In the data rows, the value 500 means zero.
Here is a table of points, one per row:
array([513, 400, 513, 674, 602, 483, 578, 312, 405, 606, 602, 651, 534, 504,
       291, 331, 320, 408, 278, 610, 551, 318, 509, 699, 533, 548, 646, 464,
       607, 651, 475, 549, 361, 563])
array([688, 564, 525, 496, 555, 500, 396, 347, 608, 690, 646, 398, 391, 453,
       566, 529, 515, 586, 539, 488, 465, 450, 219, 326, 390, 506, 775, 582,
       361, 560, 381, 679, 517, 395])
array([595, 634, 318, 412, 567, 567, 445, 231, 337, 535, 796, 442, 773, 513,
       492, 553, 755, 387, 363, 532, 574, 466, 576, 502, 545, 561, 410, 299,
       446, 412, 380, 536, 761, 376])
array([567, 428, 557, 380, 457, 591, 568, 566, 619, 499, 561, 421, 525, 525,
       691, 522, 451, 494, 482, 550, 365, 409, 373, 697, 453, 545, 566, 596,
       557, 543, 211, 485, 705, 542])
array([506, 442, 463, 230, 550, 401, 450, 684, 554, 330, 520, 452, 670, 558,
       536, 495, 555, 627, 587, 547, 504, 642, 615, 498, 358, 549, 407, 411,
       341, 353, 588, 305, 338, 698])
array([676, 447, 597, 541, 678, 594, 367, 508, 598, 394, 500, 238, 361, 425,
       394, 766, 518, 539, 367, 410, 463, 622, 607, 615, 700, 771, 439, 502,
       529, 623, 489, 423, 523, 371])
array([549, 447, 326, 607, 527, 598, 615, 542, 272, 546, 573, 410, 371, 415,
       307, 650, 597, 526, 764, 505, 549, 515, 599, 614, 226, 401, 405, 522,
       719, 555, 287, 504, 647, 480])
array([385, 554,  87, 657, 627, 383, 483, 419, 683, 420, 609, 438, 517, 360,
       483, 539, 510, 407, 575, 569, 549, 447, 300, 527, 406, 500, 491, 565,
       640, 491, 632, 695, 619, 395])
array([789, 348, 390, 326, 496, 590, 696, 635, 393, 590, 738, 617, 544, 315,
       426, 621, 411, 438, 414, 508, 328, 667, 404, 390, 522, 293, 590, 484,
       539, 412, 466, 429, 516, 486])
array([444, 593, 478, 391, 630, 372, 443, 498, 635, 544, 406, 637, 471, 451,
       594, 500, 352, 380, 224, 139, 749, 542, 576, 451, 393, 397, 622, 585,
       541, 591, 548, 493, 530, 481])
array([645, 494, 656, 662, 666, 461, 706, 499, 407, 463, 291, 607, 524, 670,
       408, 686, 459, 523, 443, 655, 472, 413, 548, 270, 567, 824, 428, 421,
       483, 418, 461, 431, 537, 370])
array([300, 531, 606, 492, 766, 397, 613, 571, 410, 429, 651, 397, 363, 776,
       539, 500, 704, 579, 606, 593, 575, 359, 437, 616, 647, 544, 675, 520,
       377, 635, 487, 454, 387, 592])
array([600, 571, 486, 422, 628, 428, 601, 496, 498, 489, 412, 568, 381, 783,
       333, 512, 357, 772, 461, 476, 199, 544, 498, 719, 398, 508, 353, 408,
       551, 415, 781, 414, 571, 507])
array([475, 522, 523, 568, 508, 617, 326, 294, 586, 440, 550, 795, 660, 495,
       424, 512, 617, 398, 591, 651, 465, 739, 404, 528, 489, 451, 491, 561,
       639, 525, 566, 551, 593, 559])
array([505, 599, 369, 432, 473, 643, 485, 415, 302, 420, 602, 570, 570, 394,
       487, 546, 348, 487, 602, 505, 631, 437, 453, 521, 258, 412, 401, 566,
       345, 469, 394, 489, 801, 382])
array([457, 306, 435, 514, 482, 403, 195, 585, 593, 443, 262, 514, 615, 378,
       499, 534, 628, 518, 427, 706, 626, 387, 395, 592, 551, 609, 477, 461,
       411, 437, 189, 559, 455, 625])
array([382, 317, 361, 634, 305, 710, 696, 581, 627, 470, 624, 560, 452, 675,
       693, 521, 632, 603, 303, 500, 561, 501, 615, 410, 402, 431, 410, 634,
       429, 228, 550, 390, 584, 533])
array([446, 366, 452, 547, 524, 277, 463, 478, 667, 429, 559, 416, 457, 616,
       559, 551, 535, 355, 631, 318, 519, 394, 591, 503, 411, 542, 367, 575,
       426, 312, 543, 660, 314, 468])
array([450, 492, 629, 558, 534, 486, 388, 454, 629, 410, 493, 393, 542, 154,
       464, 522, 451, 485, 505, 739, 466, 515, 375, 394, 441, 435, 691, 488,
       516, 422, 289, 281, 510, 382])
array([500, 466, 368, 421, 388, 457, 522, 423, 693, 427, 443, 460, 481, 349,
       194, 553, 658, 663, 631, 691, 389, 491, 386, 467, 633, 596, 631, 677,
       380, 562, 592, 613, 511, 461])
array([285, 549, 497, 297, 423, 574, 552, 387, 451, 344, 360, 424, 360, 527,
       274, 472, 556, 451, 499, 386, 537, 368, 448, 328, 566, 443, 490, 451,
       439, 643, 568, 321, 490, 677])
array([594, 232, 620, 521, 329, 357, 449, 543, 516, 413, 414, 427, 508, 484,
       503, 419, 432, 453, 652, 287, 463, 583, 555, 210, 506, 441, 382, 556,
       518, 644, 618, 644, 644, 595])
array([335, 715, 402, 613, 543, 531, 430, 604, 648, 430, 469, 553, 483, 457,
       409, 447, 359, 212, 579, 534, 286, 485, 349, 464, 604, 675, 456, 486,
       473, 492, 306, 481, 251, 535])
array([570, 670, 515, 688, 498, 479, 567, 295, 391, 733, 358, 504, 279, 614,
       594, 404, 553, 543, 397, 671, 387, 650, 674, 568, 720, 378, 461, 632,
       380, 549, 444, 318, 612, 622])
array([520, 523, 439, 456, 258, 553, 688, 349, 569, 434, 380, 646, 376, 471,
       675, 493, 710, 310, 650, 353, 462, 614, 763, 388, 393, 636, 548, 324,
       649, 545, 375, 536, 352, 655])
array([635, 471, 496, 490, 555, 251, 302, 433, 613, 402, 600, 518, 422, 462,
       340, 452, 565, 651, 401, 369, 641, 232, 475, 375, 422, 304, 482, 525,
       584, 358, 463, 305, 445, 716])
array([545, 328, 430, 295, 593, 377, 514, 448, 455, 459, 444, 489, 415, 580,
       551, 323, 335, 562, 462, 755, 407, 519, 659, 627, 585, 519, 532, 465,
       641, 571, 497, 387, 560, 325])
array([289, 570, 680, 689, 391, 440, 604, 602, 496, 570, 540, 517, 976, 712,
       505, 448, 447, 491, 542, 397, 352, 382, 748, 432, 392, 464, 545, 563,
       440, 635, 594, 520, 445, 564])
array([549, 436, 661, 391, 433, 708, 579, 552, 563, 308, 549, 535, 336, 601,
       366, 658, 496, 360, 448, 534, 568, 437, 515, 492, 393, 327, 396, 710,
       422, 487, 563, 622, 442, 465])
array([401, 666, 753, 301, 574, 505, 493, 365, 625, 282, 608, 484, 497, 464,
       571, 428, 381, 426, 707, 546, 565, 632, 591, 494, 438, 397, 509, 489,
       594, 426, 531, 549, 367, 455])
array([544, 516, 378, 541, 413, 661, 563, 445, 484, 633, 422, 488, 465, 168,
       596, 566, 862, 522, 343, 462, 693, 466, 559, 542, 372, 445, 352, 614,
       612, 501, 633, 451, 236, 368])
array([454, 344, 466, 466, 769, 780, 649, 371, 625, 617, 442, 409, 702, 467,
       383, 266, 307, 538, 469, 358, 412, 620, 361, 301, 487, 520, 361, 477,
       267, 451, 325, 551, 533, 537])
array([353, 518, 552, 364, 564, 531, 349, 632, 293, 644, 370, 471, 540, 716,
       469, 317, 727, 361, 508, 486, 433, 487, 617, 413, 344, 475, 443, 620,
       682, 500, 393, 546, 332, 224])
array([271, 415, 544, 646, 342, 424, 501, 634, 447, 653, 560, 469, 422, 502,
       593, 429, 502, 394, 539, 323, 474, 530, 564, 540, 486, 526, 523, 424,
       520, 329, 588, 687, 462, 457])
array([761, 570, 468, 590, 427, 619, 250, 479, 592, 347, 467, 749, 495, 489,
       477, 502, 485, 384, 658, 515, 381, 476, 558, 436, 425, 531, 747, 557,
       234, 615, 507, 435, 544, 341])
array([540, 553, 792, 387, 419, 747, 472, 658, 667, 375, 404, 538, 547, 567,
       346, 353, 681, 632, 431, 297, 725, 616, 486, 532, 754, 436, 411, 407,
       518, 450, 361, 564, 579, 450])
array([337, 443, 561, 302, 689, 328, 461, 478, 501, 695, 623, 765, 453, 461,
       383, 612, 594, 320, 730, 452, 432, 450, 361, 532, 581, 628, 727, 361,
       485, 289, 554, 458, 634, 479])
array([565, 651, 535, 568, 279, 535, 423, 514, 485, 384, 500, 197, 525, 428,
       511, 555, 506, 616, 526, 570, 592, 458, 600, 391, 519, 334, 750, 185,
       484, 284, 441, 577, 275, 553])
array([502, 522, 443, 329, 400, 473, 500, 586, 381, 630, 439, 314, 680, 532,
       750, 378, 551, 508, 533, 402, 486, 595, 536, 295, 614, 420, 562, 633,
       552, 550, 616, 436, 570, 647])
array([483, 524, 633, 475,  95, 279, 590, 423, 244, 427, 552, 583, 423, 429,
       516, 472, 399, 486, 460, 474, 730, 648, 331, 663, 516, 609, 478, 736,
       422, 508, 479, 447, 310, 416])
array([455, 702, 417, 548, 341, 219, 530, 451, 477, 740, 295, 416, 448, 537,
       527, 785, 189, 462, 508, 496, 578, 453, 422, 539, 672, 472, 385, 462,
       668, 622, 379, 281, 546, 484])
array([485, 542, 640, 523, 512, 648, 348, 508, 381, 765, 428, 619, 439, 609,
       693, 338, 437, 701, 516, 381, 368, 434, 407, 615, 382, 390, 200, 540,
       533, 316, 717, 667, 417, 420])
array([461, 548, 550, 257, 610, 404, 625, 473, 472, 657, 483, 517, 482, 536,
       610, 699, 354, 661, 323, 639, 654, 494, 671, 368, 545, 428, 456, 377,
       357, 550, 497, 875, 532, 674])
array([428, 386, 366, 648, 476, 617, 470, 320, 332, 409, 537, 595, 484, 591,
       680, 647, 324, 760, 495, 472, 482, 581, 459, 473, 788, 614, 506, 544,
       439, 748, 556, 519, 322, 333])
array([593, 382, 686, 537, 422, 339, 612, 623, 675, 385, 574, 507, 622, 490,
       631, 315, 515, 385, 578, 595, 675, 463, 476, 422, 585, 283, 403, 413,
       504, 709, 610, 425, 462, 379])
array([431, 542, 357, 579, 412, 485, 427, 767, 148, 384, 622, 502, 379, 301,
       645, 351, 431, 524, 503, 265, 447, 409, 694, 584, 639, 394, 483, 424,
       460, 459, 558, 529, 423, 389])
array([501, 436, 465, 421, 644, 451, 563, 403, 446, 405, 432, 454, 566, 571,
       633, 522, 543, 478, 539, 506, 462, 633, 400, 800, 451, 528, 523, 464,
       630, 686, 498, 539, 442, 580])
array([585, 337, 730, 563, 593, 602, 618, 530, 551, 514, 463, 422, 633, 345,
       501, 556, 516, 498, 652, 400, 389, 335, 366, 615, 589, 677, 427, 387,
       475, 553, 567, 503, 590, 684])
array([328, 419, 489, 542, 337, 704, 350, 652, 455, 641, 675, 500, 328, 689,
       531, 454, 562, 569, 463, 616, 576, 572, 559, 445, 594, 322, 396, 320,
       650, 586, 511, 516, 581, 414])
array([590, 438, 392, 670, 491, 666, 359, 514, 523, 696, 351, 471, 514, 568,
       406, 559, 405, 485, 543, 670, 599, 557, 421, 617, 423, 642, 600, 299,
       324, 520, 760, 301, 520, 471])
array([615, 525, 548, 455, 468, 531, 461, 458, 408, 486, 481, 311, 382, 704,
       382, 297, 323, 484, 237, 607, 501, 607, 561, 572, 357, 885, 456, 409,
       550, 607, 563, 390, 548, 543])
array([652, 545, 480, 548, 530, 539, 551, 615, 627, 705, 682, 510, 654, 333,
       401, 566, 524, 525, 553, 356, 710, 826, 622, 522, 610, 631, 661, 706,
       418, 484, 365, 510, 372, 749])
array([520, 711, 266, 527, 490, 501, 728, 563, 419, 453, 537, 564, 645, 383,
       424, 570, 447, 641, 706, 540, 560, 475, 492, 366, 506, 616, 606, 631,
       675, 440, 370, 456, 573, 346])
array([333, 515, 628, 744, 755, 326, 472, 510, 375, 476, 534, 555, 433, 388,
       425, 552, 443, 455, 174, 612, 193, 655, 619, 421, 509, 588, 381, 515,
       444, 467, 570, 563, 639, 570])
array([410, 677, 556, 578, 416, 419, 314, 563, 548, 474, 598, 513, 518, 439,
       612, 405, 571, 614, 590, 469, 573, 276, 452, 492, 333, 473, 568, 520,
       685, 639, 714, 418, 496, 666])
array([573, 568, 570, 442, 530, 571, 292, 705, 500, 503, 539, 368, 550, 476,
       504, 459, 455, 241, 588, 627, 505, 218, 623, 527, 651, 450, 410, 653,
       470, 370, 582, 617, 568, 645])
array([559, 652, 282, 466, 546, 435, 629, 691, 593, 552, 491, 624, 474, 380,
       411, 523, 694, 622, 312, 490, 395, 505, 275, 521, 409, 466, 527, 372,
       313, 625, 449, 635, 624, 457])
array([417, 305, 587, 387, 359, 421, 486, 356, 514, 595, 491, 480, 432, 504,
       541, 537, 467, 554, 497, 383, 217, 408, 626, 665, 455, 273, 454, 455,
       468, 375, 546, 489, 469, 333])
array([453, 530, 491, 535, 504, 500, 658, 433, 436, 370, 121, 435, 450, 572,
       416, 547, 511, 481, 373, 413, 543, 614, 425, 595, 539, 506, 757, 513,
       532, 401, 540, 461, 578, 426])
array([605, 501, 500, 657, 605, 512, 536, 532, 560, 434, 324, 574, 461, 645,
       835, 379, 471, 466, 524, 602, 547, 380, 203, 482, 526, 432, 369, 461,
       656, 404, 482, 528, 434, 690])
Along one direction, these points spread out more than along any other. Take the direction at right angles to it along which they spread out most. Go by this last direction. How far along it is each point below, from 0 to 99? The average is 50, and the first point in the table lies past the average. One standard deviation of the points above along it is 16.
array([549, 436, 661, 391, 433, 708, 579, 552, 563, 308, 549, 535, 336, 601,
       366, 658, 496, 360, 448, 534, 568, 437, 515, 492, 393, 327, 396, 710,
       422, 487, 563, 622, 442, 465]) 43
array([337, 443, 561, 302, 689, 328, 461, 478, 501, 695, 623, 765, 453, 461,
       383, 612, 594, 320, 730, 452, 432, 450, 361, 532, 581, 628, 727, 361,
       485, 289, 554, 458, 634, 479]) 42
array([506, 442, 463, 230, 550, 401, 450, 684, 554, 330, 520, 452, 670, 558,
       536, 495, 555, 627, 587, 547, 504, 642, 615, 498, 358, 549, 407, 411,
       341, 353, 588, 305, 338, 698]) 44
array([410, 677, 556, 578, 416, 419, 314, 563, 548, 474, 598, 513, 518, 439,
       612, 405, 571, 614, 590, 469, 573, 276, 452, 492, 333, 473, 568, 520,
       685, 639, 714, 418, 496, 666]) 36
array([300, 531, 606, 492, 766, 397, 613, 571, 410, 429, 651, 397, 363, 776,
       539, 500, 704, 579, 606, 593, 575, 359, 437, 616, 647, 544, 675, 520,
       377, 635, 487, 454, 387, 592]) 61
array([285, 549, 497, 297, 423, 574, 552, 387, 451, 344, 360, 424, 360, 527,
       274, 472, 556, 451, 499, 386, 537, 368, 448, 328, 566, 443, 490, 451,
       439, 643, 568, 321, 490, 677]) 49
array([353, 518, 552, 364, 564, 531, 349, 632, 293, 644, 370, 471, 540, 716,
       469, 317, 727, 361, 508, 486, 433, 487, 617, 413, 344, 475, 443, 620,
       682, 500, 393, 546, 332, 224]) 54
array([789, 348, 390, 326, 496, 590, 696, 635, 393, 590, 738, 617, 544, 315,
       426, 621, 411, 438, 414, 508, 328, 667, 404, 390, 522, 293, 590, 484,
       539, 412, 466, 429, 516, 486]) 38
array([505, 599, 369, 432, 473, 643, 485, 415, 302, 420, 602, 570, 570, 394,
       487, 546, 348, 487, 602, 505, 631, 437, 453, 521, 258, 412, 401, 566,
       345, 469, 394, 489, 801, 382]) 37
array([457, 306, 435, 514, 482, 403, 195, 585, 593, 443, 262, 514, 615, 378,
       499, 534, 628, 518, 427, 706, 626, 387, 395, 592, 551, 609, 477, 461,
       411, 437, 189, 559, 455, 625]) 36
array([520, 711, 266, 527, 490, 501, 728, 563, 419, 453, 537, 564, 645, 383,
       424, 570, 447, 641, 706, 540, 560, 475, 492, 366, 506, 616, 606, 631,
       675, 440, 370, 456, 573, 346]) 33
array([453, 530, 491, 535, 504, 500, 658, 433, 436, 370, 121, 435, 450, 572,
       416, 547, 511, 481, 373, 413, 543, 614, 425, 595, 539, 506, 757, 513,
       532, 401, 540, 461, 578, 426]) 63
array([335, 715, 402, 613, 543, 531, 430, 604, 648, 430, 469, 553, 483, 457,
       409, 447, 359, 212, 579, 534, 286, 485, 349, 464, 604, 675, 456, 486,
       473, 492, 306, 481, 251, 535]) 45
array([501, 436, 465, 421, 644, 451, 563, 403, 446, 405, 432, 454, 566, 571,
       633, 522, 543, 478, 539, 506, 462, 633, 400, 800, 451, 528, 523, 464,
       630, 686, 498, 539, 442, 580]) 62
array([450, 492, 629, 558, 534, 486, 388, 454, 629, 410, 493, 393, 542, 154,
       464, 522, 451, 485, 505, 739, 466, 515, 375, 394, 441, 435, 691, 488,
       516, 422, 289, 281, 510, 382]) 28
array([565, 651, 535, 568, 279, 535, 423, 514, 485, 384, 500, 197, 525, 428,
       511, 555, 506, 616, 526, 570, 592, 458, 600, 391, 519, 334, 750, 185,
       484, 284, 441, 577, 275, 553]) 29
